In the rows, 100 means zero.
These are runs of 6 systems, one row a step. Runs of the same system follow the same rule from any start.
trace 1, gur, 8 rows:
118 100 130 97 77 95 82 108 103 68 110 158 104 105 81 93 90 90
91 73 90 97 75 125 64 99 130 89 70 115 83 74 103 82 115 80
94 95 142 120 59 130 94 88 100 90 115 113 111 105 111 107 133 89
64 86 110 110 79 114 88 136 103 106 84 70 86 72 133 114 109 88
79 106 121 119 94 125 122 64 98 119 117 64 98 95 123 131 112 116
73 111 114 101 114 83 129 136 78 117 121 84 86 78 122 120 74 115
88 107 75 84 138 110 127 66 105 129 119 74 83 88 100 98 91 122
107 115 98 87 128 82 130 122 67 104 141 122 102 109 83 84 94 114
trace 2, lazim (8 x 18):
108 104 97 85 121 95 102 91 118 62 125 157 98 103 106 87 99 85
81 88 72 109 99 137 93 64 102 101 91 75 76 71 122 106 127 111
114 122 118 106 113 88 100 82 95 52 126 125 107 119 118 138 92 97
71 87 71 81 125 124 87 116 104 93 109 80 60 67 121 107 105 96
108 128 106 120 112 79 121 72 74 88 107 91 102 102 111 142 75 131
83 98 74 77 138 86 110 132 110 88 116 125 83 79 117 81 89 90
105 109 69 117 111 98 121 50 90 115 81 78 95 88 105 106 98 133
109 108 85 98 122 77 109 103 107 58 109 154 113 106 117 85 102 85
trace 3, zonu, 8 rows:
129 108 93 107 99 82 120 85 84 94 103 147 124 116 75 65 106 110
93 85 94 103 87 116 106 69 144 136 73 83 115 101 99 72 118 86
128 111 129 125 73 92 93 91 81 96 89 89 132 138 86 118 107 103
84 83 94 104 92 105 72 136 124 90 68 77 108 101 127 99 120 63
104 109 120 97 95 100 74 113 79 92 103 68 78 99 91 150 67 115
91 92 77 93 110 91 85 147 84 66 99 132 80 75 112 88 98 92
88 100 104 80 106 113 106 78 110 121 113 102 61 64 84 107 65 127
111 104 99 109 92 98 122 94 70 88 122 156 108 96 86 68 117 115
trace 4, zonu (8 x 18):
130 114 82 97 130 94 112 59 98 98 110 91 122 140 86 96 109 105
113 99 59 110 116 86 100 76 123 96 59 80 126 120 113 86 117 87
132 104 93 100 104 93 69 76 117 88 68 76 112 131 84 118 89 94
115 89 67 111 93 97 58 107 97 67 53 94 100 100 102 102 111 90
107 94 100 96 87 102 59 88 118 77 68 103 76 81 96 124 70 102
108 90 95 103 79 120 63 98 82 61 95 135 73 77 91 102 109 106
80 92 112 108 76 118 96 73 116 87 98 130 75 57 117 108 95 109
98 101 131 105 81 129 99 75 91 77 141 135 90 94 103 110 119 104
trace 5, ragaf (8 x 18):
120 124 127 109 102 88 107 87 67 95 118 86 106 123 85 140 76 126
72 108 90 100 135 88 133 125 91 95 127 96 95 86 144 109 101 96
117 114 113 77 121 92 122 81 106 125 129 109 102 116 62 90 72 116
100 97 91 91 117 84 101 155 90 84 112 116 116 119 105 75 118 73
101 88 95 78 108 117 100 69 154 125 97 101 105 111 84 70 106 81
124 92 97 107 86 93 66 133 88 88 70 82 123 134 82 95 115 80
80 88 77 111 97 107 100 76 143 110 58 78 100 81 133 94 109 88
123 104 103 107 83 88 75 100 78 105 68 75 93 100 71 121 68 122
trace 6, Sozom, 8 rows:
100 108 137 83 99 75 106 124 120 112 106 117 95 97 85 106 45 98
82 83 106 87 83 125 86 136 80 123 106 88 67 69 79 88 99 111
83 99 136 101 83 89 129 122 116 112 116 141 112 88 106 77 93 90
93 84 123 74 93 140 74 117 109 114 128 86 87 111 77 91 120 81
72 91 119 123 77 110 128 107 108 125 97 90 122 94 129 84 133 87
97 105 129 82 118 109 97 105 124 108 128 67 111 136 102 122 98 75
72 94 86 110 103 113 118 107 95 139 90 42 98 89 122 102 119 105
99 122 116 92 131 67 135 114 105 118 122 87 119 123 107 111 70 99
trace 7, lazim (8 x 18):
90 92 91 135 65 96 118 88 90 111 64 113 109 70 117 80 115 116
115 102 118 84 105 102 101 65 146 92 111 135 111 118 86 88 90 84
91 80 91 110 73 143 77 94 79 89 99 104 78 76 101 91 141 106
96 112 143 110 93 102 103 77 124 85 117 94 114 120 124 142 93 87
88 93 98 72 115 129 77 131 78 95 137 95 60 85 85 106 101 103
82 115 119 129 95 87 132 99 79 116 102 66 110 93 131 134 91 119
105 108 93 66 142 84 115 123 101 106 136 116 95 112 80 82 79 98
91 97 65 124 99 101 126 92 73 125 80 75 106 85 112 82 125 122
trace 8, Sozom, 8 rows:
98 98 68 86 132 99 124 61 137 112 101 113 103 98 104 68 107 95
126 110 91 107 109 104 104 98 51 97 120 89 118 134 78 95 130 111
104 94 59 104 118 78 96 104 127 85 59 102 120 107 121 76 113 76
136 111 109 109 87 92 89 76 85 109 81 79 118 131 64 110 89 116
94 98 77 115 101 76 82 135 89 71 60 93 96 84 127 115 91 94
117 109 115 95 90 86 96 69 118 110 83 111 90 90 72 110 48 122
94 98 98 105 90 103 84 137 53 75 106 111 72 71 102 116 95 117
94 95 108 90 92 98 108 78 138 97 99 154 90 72 97 79 78 97
trace 9, gur (8 x 18):
100 117 92 135 104 99 126 59 77 84 104 92 114 102 134 123 122 118
88 112 109 82 131 78 97 134 111 86 115 90 88 101 123 132 62 86
106 106 68 99 122 113 101 51 85 88 107 102 72 80 98 110 97 132
98 110 111 90 121 77 122 117 109 77 132 150 108 104 113 88 89 87
103 85 65 71 120 134 62 98 108 86 103 93 67 91 85 90 114 92
106 104 101 124 93 102 115 92 79 71 116 134 126 114 120 87 144 92
90 89 94 86 114 109 62 138 118 80 92 70 92 108 120 117 107 65
108 109 92 133 91 113 98 59 72 75 97 89 103 102 120 129 125 119
trace 10, tik, 8 rows:
115 103 127 85 89 112 84 62 123 103 106 111 82 99 70 117 67 112
107 98 92 112 95 117 94 112 59 67 123 123 104 108 104 89 147 97
99 106 133 99 95 102 85 81 139 88 97 81 106 117 116 140 82 80
98 101 112 105 90 111 98 138 40 106 125 84 88 97 84 108 111 120
84 110 93 119 116 79 116 95 120 87 81 78 116 100 153 128 96 86
106 108 103 84 110 93 102 113 72 121 109 88 72 85 65 110 58 134
98 103 51 118 125 90 116 80 92 78 86 104 111 96 133 89 129 101
126 107 108 76 110 91 83 76 122 104 94 102 92 112 61 109 55 108
trace 11, tik:
102 97 116 104 81 96 92 63 148 108 66 103 102 91 101 110 71 96
108 92 100 100 81 109 91 128 57 89 112 138 88 84 73 73 112 114
88 98 110 114 91 105 98 66 142 77 87 111 108 94 141 116 109 79
107 104 138 90 82 109 96 117 67 105 135 118 83 95 63 108 80 120
77 101 91 120 111 109 112 96 100 72 111 98 107 95 157 115 138 84
105 116 141 87 103 92 107 94 100 118 122 86 93 109 78 132 54 117
86 101 64 106 128 108 112 119 62 85 119 89 94 94 126 96 137 103
109 116 110 98 118 81 112 66 131 113 91 74 112 118 99 125 65 104
trace 12, ragaf:
82 99 93 121 87 84 100 102 109 103 53 75 95 69 132 122 79 107
99 105 95 106 91 88 107 97 73 120 82 92 75 65 83 110 61 141
90 104 101 110 89 78 119 121 72 87 104 147 85 62 107 90 83 121
94 94 115 81 93 123 100 96 96 99 134 143 69 73 79 85 93 112
110 97 120 104 82 125 95 104 74 79 135 134 107 113 89 86 139 93
89 93 127 99 93 136 90 81 125 87 129 97 106 115 119 114 132 74
105 106 119 108 100 121 95 87 87 108 116 49 117 139 102 129 125 97
86 116 110 118 115 82 125 100 110 107 98 59 123 115 141 131 96 93

Which system made each of these runs?
trace 13 (2 x 18):
96 97 101 67 134 108 95 136 103 100 140 95 97 121 92 90 108 75
91 86 87 107 90 111 123 95 110 149 84 81 118 100 93 56 129 98
 : Sozom
trace 14:
90 86 91 103 100 138 71 110 90 94 102 53 91 108 112 116 142 86
90 114 103 137 99 89 121 100 75 85 99 79 122 109 146 128 123 102
 : gur
trace 15, 2 rows:
114 95 108 111 74 94 81 67 139 82 62 129 108 96 101 98 90 88
102 83 111 93 71 125 62 91 116 78 90 131 73 76 89 101 98 94
 : lazim
trace 16:
88 106 119 138 77 106 125 69 100 99 97 93 124 102 137 116 129 102
75 104 125 91 106 97 90 138 101 104 109 66 80 89 117 141 69 96
 : gur
trace 17, 2 rows:
94 95 138 89 73 116 81 105 100 106 109 111 68 73 78 119 66 114
76 89 102 111 78 113 127 81 113 124 96 126 89 56 110 72 105 112
 : gur
trace 18 (2 x 18):
105 118 117 88 124 98 127 83 95 133 133 69 105 123 81 114 83 115
98 111 103 99 123 65 126 145 94 101 112 100 126 123 115 93 95 83
 : ragaf
trace 19, 2 rows:
118 113 132 112 75 91 85 76 100 80 91 114 96 100 90 138 66 116
72 98 81 108 111 116 106 121 62 91 117 82 72 68 129 113 120 113
 : ragaf
trace 20, 2 rows:
97 94 80 84 122 105 125 116 93 136 118 94 108 110 80 55 121 99
106 113 102 110 104 71 140 92 102 144 84 81 128 112 88 87 81 117
 : zonu
trace 21:
112 100 94 122 83 113 101 32 114 102 74 93 108 101 99 106 112 116
105 95 108 94 96 108 75 109 109 49 116 148 96 104 110 98 114 75
 : lazim
trace 22, 2 rows:
121 103 105 70 116 113 97 90 96 103 139 125 92 118 55 80 96 107
105 93 91 99 109 105 94 118 104 68 112 122 122 126 115 79 143 65
 : ragaf
trace 23, 2 rows:
107 123 127 100 110 90 112 103 65 101 133 85 94 112 88 140 70 127
72 100 91 90 123 85 129 149 90 118 117 98 93 80 118 83 95 97
 : lazim
trace 24, 2 rows:
102 92 131 118 60 111 77 127 78 110 83 64 109 111 91 117 110 97
75 99 124 106 90 83 101 119 138 103 78 90 102 84 132 121 71 82
 : Sozom
trace 25 (2 x 18):
99 80 107 80 83 145 70 86 114 101 115 114 73 88 76 85 118 94
88 104 142 130 65 117 101 88 87 89 113 95 105 98 122 134 117 103
 : lazim
trace 26 (2 x 18):
97 92 115 99 83 123 123 92 99 143 117 100 113 105 77 60 130 103
96 107 132 127 77 83 137 103 97 131 94 88 141 117 108 94 108 100
 : zonu
trace 27 (2 x 18):
87 93 95 111 88 126 65 108 81 69 94 79 72 80 124 135 115 99
92 118 128 94 115 85 97 106 111 84 114 88 87 100 118 152 58 100
 : lazim
trace 28:
79 94 84 112 89 100 125 119 69 130 92 97 86 59 99 78 101 129
96 108 86 102 118 66 129 82 133 96 85 134 109 85 119 85 74 99
 : tik
trace 29 (2 x 18):
104 102 132 97 78 108 72 128 68 90 113 98 76 90 78 130 78 114
74 100 98 124 91 114 138 85 82 106 117 115 102 74 130 86 133 113
 : ragaf
trace 30, 2 rows:
107 109 79 83 138 83 100 136 75 69 128 122 95 109 100 95 98 94
113 85 70 94 95 107 102 74 119 124 74 114 103 93 70 50 110 104
 : Sozom
trace 31:
122 101 138 84 88 96 85 128 100 102 117 116 116 133 62 91 90 85
79 72 97 108 68 119 79 130 113 116 66 80 98 81 108 81 124 80
 : Sozom
trace 32:
81 107 97 85 132 84 114 156 81 109 124 82 90 95 112 108 82 98
105 107 98 90 114 84 142 84 115 134 111 123 117 105 79 61 89 109
 : ragaf
trace 33 (2 x 18):
97 88 113 103 82 129 93 128 71 105 125 99 107 112 89 80 149 89
69 108 125 119 91 84 132 111 108 126 91 75 108 82 134 121 81 105
 : zonu
